rotation steps, each row followed by its count of steps
The counts run from 0 to 393.
[  3.2 -11.0 -14.5  -3.0  35.6 -25.1  25.9  21.4 -24.5 -40.9   2.4] => 46
[ -7.9 -26.0 -17.4  49.3  23.5 -36.4 -11.4  -6.4  -1.5  16.1  21.0] => 105
[  7.2   6.3  29.8  33.8 -21.2 -28.9  -2.6 -15.7   2.6  39.9  39.3] => 120
[-49.9 -23.6 -10.7  12.1  15.4  21.8  17.3 -37.2   8.5   9.7 -27.8] => 227
[-23.7 -34.7  28.5  10.5  15.3   6.3  30.2 -13.4  -7.1  48.6 -28.8] => 244
[ 11.2  66.7   9.6  32.4 -10.1   7.6  -2.6   0.9   7.7   8.5   3.7] => 156
[ 26.6  -4.3 -53.6  20.2 -23.3   1.8  18.2   9.5   9.1  20.9  -4.8] => 92
[-38.1   4.5  -3.3  23.0  28.0  22.0  10.4  -1.8 -52.0  20.6 -23.5] => 204
[-11.2  15.4  26.3 -31.7  37.9 -17.7 -28.0 -29.2  -2.4 -19.8  -8.8] => 304
[-35.1  19.6  30.7 -56.1 -13.3  -5.2 -22.1  12.5  -5.5 -21.9  -8.2] => 299
[  5.7  27.0  -8.9 -37.9 -33.5 -13.8 -16.7  11.8  23.4 -29.6  23.6] => 14
[-10.8 -11.1  50.7  26.0   4.1  -1.1 -24.6 -30.5 -29.0   1.3 -38.7] => 221
[ 40.1   1.4 -14.4 -45.2  12.9  -1.1  24.4  15.9   5.3 -33.6 -47.3] => 331
[-20.5  29.5  13.5  -0.3 -54.3  20.2  37.5  37.5   7.0  19.4  33.9] => 136
[ -1.2  -4.9  34.3 -23.1  30.4 -35.8 -15.7   0.3 -22.7 -16.3  31.0] => 22
[-35.6 -22.7  -1.6   4.2  14.1  18.9  30.4   8.6  -8.7  16.4  50.4] => 125
[ 41.5  24.0  -8.4 -45.2 -20.1  -9.9 -11.9  19.7  -3.1  20.4  13.3] => 16
[-35.5  -1.9  12.7  30.2  -1.3 -31.0  41.6   3.3  -4.1   6.1  40.9] => 122
[ 20.1  27.1 -33.7 -22.9   1.5 -18.8   8.3  20.0  18.3 -49.1   4.3] => 32
[ -7.5  50.9  27.0  20.3  37.6  16.9   8.8  12.7 -37.6   9.1   7.4] => 182
[  2.9 -49.0   2.5   9.0  15.7  36.3   8.5 -35.1  12.6  27.7 -11.2] => 247
[  9.8 -40.3 -24.0  48.1   5.6 -15.7   0.4 -20.4  -5.5 -21.2  24.0] => 87
[ 21.8  29.0  10.2 -27.0  -5.1 -44.7 -23.6  18.9   0.2 -22.0  18.0] => 18
[-17.0  35.1 -17.1  11.5 -10.2  16.1  19.7  13.8  -3.1 -39.6 -45.1] => 194
[-15.1   3.4  26.0  20.4   3.3  -3.1  35.2  16.7 -18.8  47.5  37.0] => 121
[-10.8 -66.1 -18.0  -2.3  -9.3 -15.9   6.5   6.0  12.4 -13.3  25.1] => 386
[  5.0 -11.2  44.6 -34.9  19.3 -22.8 -46.6  -7.2 -24.7 -35.1  -4.5] => 322
[ 21.1 -12.8   3.3 -21.4  18.1 -14.3 -24.7   1.3 -45.0  -0.9 -15.7] => 341
[-29.4  35.9   8.3  34.5  12.0 -25.0 -10.3 -16.3   4.6  15.0  41.4] => 141
[ 21.6  28.4  -6.1  35.7   9.4   5.3  11.0 -16.4  44.8  22.0  18.7] => 131
[-18.7 -30.1 -10.9  38.5  -4.9 -45.6  19.9  18.6 -45.8   5.1   0.8] => 82
[-42.2  -8.6 -19.7  16.7  16.0 -11.8  28.1 -11.3  31.9   0.3  40.7] => 126
[ -9.4 -32.2  28.8  22.1  24.7  -4.1   1.4 -29.6  -3.5  42.7 -19.8] => 243
[-28.7 -18.5 -10.1  34.5 -24.8 -33.7  -2.2  -6.9  -7.2   7.5  33.6] => 101
[ 35.0 -10.2 -30.8   6.8 -11.0 -19.7  34.6  21.5 -10.5 -20.1   0.3] => 71
[-15.4  42.6  -6.7  15.1 -20.1  17.2  26.3   1.0  17.3 -44.4  -8.1] => 173
[-11.0  19.8 -39.9 -44.9  25.8 -21.3   7.2  16.4  12.9 -32.1  24.2] => 28
[-14.1  17.7  25.8  40.4  31.5   1.4  13.0  -5.0  26.5   9.6  37.1] => 145
[ 10.8 -39.7 -60.5 -22.0  -4.7 -28.4  21.0   4.7   9.0   4.0  19.8] => 389
[  5.1 -15.3 -21.3  16.4 -47.5 -18.5   3.0  36.7 -43.3  11.3   1.5] => 78
[ 51.3 -23.3 -31.0  31.1   2.9  -0.6   8.9  13.9 -20.1 -18.6  -4.8] => 70
[-12.8 -12.5 -15.2  41.2  22.0  16.6 -14.1 -45.4  13.3  -0.9 -31.5] => 228
[-36.4 -13.5   0.9 -37.9  33.4  11.2  12.4 -19.4  22.4  37.6  -9.0] => 266
[-23.1 -45.2   1.1 -12.3 -21.7 -30.6 -11.0  20.0 -29.7 -22.2   3.1] => 361
[-52.1  32.3 -13.0  -0.4  41.9  19.0  25.2   0.7  -4.3  -5.8  13.2] => 165
[ 42.1 -15.3 -18.8  37.7  19.0 -19.0  23.7 -17.9 -13.9  43.0  32.4] => 106
[-48.2  49.7  -5.7  20.5  45.5  -4.8   3.2 -19.8  14.5 -22.8  14.7] => 166
[ -0.9  15.6  25.3 -34.6 -23.2  38.7 -29.0  -9.9  20.3  52.9  -1.5] => 276
[ -2.3  13.8  33.4 -33.4 -37.5  21.7 -29.8 -15.6  46.6   6.2  -4.2] => 275
[  1.9  38.9 -16.9  31.6  54.5  12.1  -2.5 -22.2   3.4  -6.0  13.5] => 167
[  4.7  50.1 -18.2  -2.5  54.8  33.4  37.5   3.1   3.4  -3.6  10.8] => 168
[-21.7   1.7  -5.6  -1.2  46.3  50.7  10.6 -18.3 -27.3 -12.3  -1.3] => 186
[ 34.4  -1.1 -31.5  17.2 -35.7  14.2  20.4  35.8 -20.6 -11.5  -0.3] => 74
[ 29.4  -3.9 -35.4 -12.3 -42.2 -32.8 -21.7  -2.6  12.0 -19.0 -32.6] => 354
[ -9.2   4.6 -18.3   6.2  33.1 -53.6  -7.7  11.1 -20.8 -32.1  16.3] => 43
[-11.0 -16.0 -12.4 -27.7 -15.9 -30.6 -31.2  18.4 -33.9 -23.4 -34.4] => 339
[-46.5  16.0  12.0   9.8  31.9  17.3  33.4  32.2 -41.8  -4.4 -14.4] => 183
[-29.2   7.5  17.0 -38.9 -37.0  10.7  -7.8  -1.4  53.0  -6.7  -6.5] => 274
[ -6.2 -23.7  14.3 -15.0  29.2  16.6 -15.3 -39.6  10.1  41.0   3.0] => 265
[-14.6 -37.2  13.0 -18.1  -2.0  44.4  22.3 -13.0  23.8  18.1 -25.3] => 248
